50 stands for zero in the data rows.
Here are some points, each followed by its number:
[53, 58, 53, 58, 45, 65, 56, 52, 43, 43, 54, 54, 49, 37, 26, 49, 40, 29, 61,
 47, 35, 57, 50, 44, 53, 47, 46, 60, 55, 51, 41, 45, 57, 58, 45, 34, 43, 53,
 45, 58, 43, 30, 41, 41, 65, 65, 48, 44] 0
[43, 68, 56, 62, 43, 52, 39, 55, 38, 34, 55, 52, 61, 42, 41, 41, 57, 41, 53,
 51, 35, 43, 50, 43, 43, 44, 56, 50, 40, 75, 20, 45, 50, 54, 43, 47, 54, 41,
 69, 66, 62, 55, 42, 49, 67, 37, 42, 45] 1
[18, 48, 82, 61, 0, 20, 43, 36, 60, 72, 26, 20, 50, 30, 59, 32, 43, 37, 75,
 9, 99, 74, 0, 22, 29, 62, 32, 24, 16, 93, 0, 40, 0, 2, 62, 38, 4, 35,
 71, 43, 66, 31, 56, 70, 85, 0, 1, 66] 2
[61, 51, 57, 82, 45, 59, 43, 43, 34, 48, 56, 52, 55, 47, 65, 77, 25, 60, 60,
 50, 46, 51, 56, 44, 44, 63, 46, 55, 67, 52, 47, 42, 45, 42, 32, 45, 66, 33,
 44, 48, 43, 63, 47, 42, 53, 49, 62, 35] 3
[45, 53, 64, 85, 60, 16, 43, 41, 43, 64, 68, 28, 59, 48, 96, 70, 48, 62, 57,
 49, 63, 78, 34, 55, 36, 62, 39, 42, 72, 61, 39, 31, 21, 27, 39, 62, 56, 23,
 61, 35, 30, 75, 43, 62, 34, 44, 46, 75] 4
[41, 64, 59, 48, 49, 65, 43, 48, 44, 40, 47, 46, 47, 59, 38, 50, 58, 33, 55,
 45, 42, 58, 54, 46, 55, 49, 48, 52, 54, 62, 44, 39, 37, 52, 59, 43, 56, 61,
 52, 50, 50, 37, 60, 54, 48, 53, 54, 47] 5
[39, 33, 54, 0, 41, 53, 52, 58, 67, 44, 61, 47, 41, 42, 18, 56, 74, 46, 40,
 37, 38, 41, 87, 72, 67, 47, 51, 47, 34, 31, 64, 49, 30, 58, 54, 39, 57, 40,
 57, 14, 45, 20, 90, 40, 56, 31, 61, 62] 6
[61, 59, 52, 51, 53, 60, 61, 48, 49, 53, 63, 51, 65, 47, 58, 58, 50, 58, 46,
 56, 45, 46, 56, 48, 50, 65, 65, 48, 70, 42, 54, 61, 43, 52, 48, 45, 76, 57,
 41, 34, 37, 49, 59, 46, 44, 66, 57, 41] 7
[58, 69, 23, 66, 31, 64, 21, 55, 40, 34, 35, 72, 48, 66, 52, 49, 41, 16, 61,
 44, 34, 64, 63, 22, 20, 30, 29, 64, 37, 47, 25, 37, 45, 47, 38, 67, 39, 53,
 61, 78, 71, 60, 6, 63, 51, 30, 59, 36] 8
[70, 67, 91, 17, 25, 48, 21, 36, 50, 64, 5, 39, 53, 71, 58, 14, 57, 38, 29,
 63, 67, 84, 58, 53, 39, 81, 53, 38, 27, 50, 47, 47, 0, 32, 60, 68, 40, 59,
 44, 52, 46, 68, 68, 99, 23, 53, 51, 18] 9
[57, 49, 46, 66, 35, 39, 35, 61, 39, 47, 31, 66, 38, 56, 42, 30, 34, 48, 48,
 52, 66, 12, 47, 50, 45, 41, 37, 46, 72, 79, 75, 41, 72, 50, 63, 73, 73, 68,
 38, 72, 38, 32, 35, 50, 47, 71, 40, 52] 10
[83, 52, 69, 33, 42, 63, 34, 26, 78, 66, 2, 27, 33, 53, 57, 31, 75, 49, 48,
 49, 54, 80, 29, 35, 36, 61, 52, 28, 27, 60, 54, 59, 11, 20, 79, 63, 36, 57,
 32, 56, 52, 38, 58, 70, 16, 45, 53, 47] 11
[57, 52, 39, 50, 56, 56, 51, 54, 47, 44, 52, 57, 55, 63, 42, 49, 55, 43, 53,
 62, 47, 38, 56, 43, 52, 33, 48, 50, 65, 53, 51, 61, 60, 48, 56, 50, 60, 57,
 51, 61, 50, 47, 47, 48, 51, 61, 49, 49] 12
[49, 47, 47, 49, 57, 52, 52, 59, 33, 50, 55, 45, 46, 48, 59, 58, 52, 63, 49,
 42, 58, 47, 41, 40, 63, 40, 58, 39, 44, 48, 59, 58, 52, 47, 57, 53, 61, 42,
 57, 52, 50, 55, 61, 51, 40, 47, 52, 44] 13
Which three points above are nearest to each new point by angle? Their numbers follow each, nearest first.
[30, 37, 4, 48, 61, 83, 36, 96, 30, 20, 56, 49, 40, 67, 27, 46, 27, 57, 50,
 30, 21, 40, 82, 70, 53, 25, 42, 63, 67, 40, 70, 29, 63, 78, 40, 48, 45, 26,
 54, 49, 53, 44, 32, 50, 38, 29, 64, 65] 8 6 12
[46, 51, 46, 66, 49, 43, 59, 55, 46, 57, 55, 51, 51, 48, 54, 53, 44, 54, 51,
 42, 58, 53, 35, 51, 48, 46, 47, 51, 55, 49, 49, 49, 53, 40, 46, 49, 46, 47,
 50, 54, 48, 51, 41, 50, 54, 44, 48, 52] 4 2 3
[45, 39, 35, 56, 36, 43, 52, 72, 60, 51, 53, 58, 75, 44, 53, 34, 53, 28, 52,
 67, 49, 53, 28, 61, 38, 41, 51, 44, 46, 47, 33, 49, 23, 57, 72, 42, 43, 45,
 47, 54, 60, 58, 48, 25, 34, 35, 48, 60] 2 1 8
[53, 28, 44, 15, 52, 47, 68, 33, 99, 58, 68, 58, 57, 50, 33, 42, 55, 61, 39,
 64, 47, 28, 92, 62, 40, 65, 65, 62, 35, 45, 37, 80, 67, 92, 22, 22, 25, 63,
 60, 33, 47, 48, 57, 33, 80, 47, 52, 55] 6 7 0
[53, 45, 44, 41, 58, 47, 51, 52, 55, 53, 51, 50, 51, 54, 56, 51, 59, 56, 44,
 52, 51, 53, 56, 54, 51, 50, 53, 49, 52, 43, 56, 50, 46, 48, 50, 54, 47, 48,
 49, 48, 49, 55, 50, 52, 48, 46, 56, 51] 6 9 13
[49, 54, 47, 64, 43, 50, 49, 50, 45, 51, 43, 58, 47, 55, 48, 47, 47, 48, 44,
 58, 49, 36, 46, 51, 49, 51, 50, 50, 64, 56, 52, 48, 57, 48, 58, 55, 61, 57,
 51, 59, 55, 45, 46, 47, 54, 61, 50, 49] 10 12 0
[62, 29, 45, 17, 40, 42, 65, 59, 76, 57, 63, 51, 47, 36, 25, 57, 65, 46, 34,
 58, 31, 44, 71, 63, 49, 55, 49, 45, 46, 25, 55, 45, 38, 55, 42, 44, 46, 52,
 54, 25, 39, 30, 63, 36, 57, 41, 50, 65] 6 7 0
[56, 67, 63, 62, 48, 65, 30, 43, 39, 31, 38, 43, 54, 70, 50, 64, 38, 18, 45,
 50, 45, 57, 49, 36, 58, 34, 43, 55, 49, 47, 39, 37, 44, 49, 68, 47, 53, 68,
 32, 65, 52, 38, 37, 59, 50, 83, 29, 48] 5 0 8
[58, 29, 40, 34, 64, 42, 41, 44, 59, 53, 53, 54, 52, 60, 60, 58, 69, 65, 38,
 57, 49, 57, 65, 57, 41, 51, 60, 51, 48, 28, 65, 53, 40, 52, 39, 59, 53, 38,
 58, 33, 50, 68, 47, 56, 42, 33, 67, 58] 6 4 9
[53, 52, 45, 62, 51, 44, 56, 56, 48, 59, 48, 54, 42, 41, 60, 55, 47, 57, 58,
 38, 57, 51, 39, 42, 50, 51, 43, 46, 49, 55, 55, 53, 53, 42, 53, 54, 42, 44,
 44, 53, 52, 46, 41, 52, 59, 52, 45, 55] 2 4 10
[51, 52, 51, 78, 37, 55, 49, 54, 35, 48, 41, 44, 52, 41, 54, 70, 38, 42, 61,
 47, 47, 57, 42, 41, 34, 51, 51, 49, 48, 51, 51, 52, 49, 45, 54, 54, 57, 43,
 39, 56, 60, 48, 45, 44, 38, 53, 45, 39] 3 8 0
[49, 59, 55, 62, 46, 54, 52, 37, 51, 49, 45, 49, 50, 48, 55, 57, 34, 48, 56,
 50, 40, 60, 49, 54, 46, 61, 44, 54, 55, 49, 42, 41, 45, 43, 40, 50, 38, 47,
 54, 55, 48, 52, 41, 52, 58, 54, 48, 40] 3 0 8
[48, 46, 56, 48, 49, 39, 52, 47, 67, 66, 43, 49, 53, 56, 59, 39, 47, 57, 47,
 47, 58, 63, 41, 53, 49, 51, 53, 49, 52, 51, 49, 54, 53, 45, 41, 45, 36, 49,
 45, 49, 48, 55, 43, 55, 65, 49, 40, 62] 2 4 11
[48, 48, 44, 42, 54, 46, 55, 54, 53, 52, 52, 52, 54, 51, 49, 50, 55, 54, 47,
 52, 50, 47, 53, 55, 55, 49, 50, 47, 50, 45, 52, 54, 51, 50, 53, 55, 48, 55,
 54, 45, 51, 53, 58, 53, 47, 49, 53, 53] 6 13 7
[24, 52, 66, 66, 62, 36, 70, 34, 42, 54, 48, 27, 44, 26, 62, 69, 47, 62, 73,
 25, 66, 72, 31, 34, 44, 56, 28, 65, 0, 65, 24, 72, 33, 44, 45, 43, 15, 42,
 52, 33, 77, 56, 62, 53, 83, 38, 35, 59] 2 4 1
[46, 50, 48, 68, 38, 62, 47, 56, 28, 45, 52, 51, 37, 44, 46, 56, 38, 50, 54,
 43, 50, 27, 48, 47, 46, 41, 52, 65, 62, 69, 60, 49, 60, 56, 53, 65, 55, 50,
 52, 48, 46, 36, 50, 43, 55, 56, 56, 40] 10 3 0
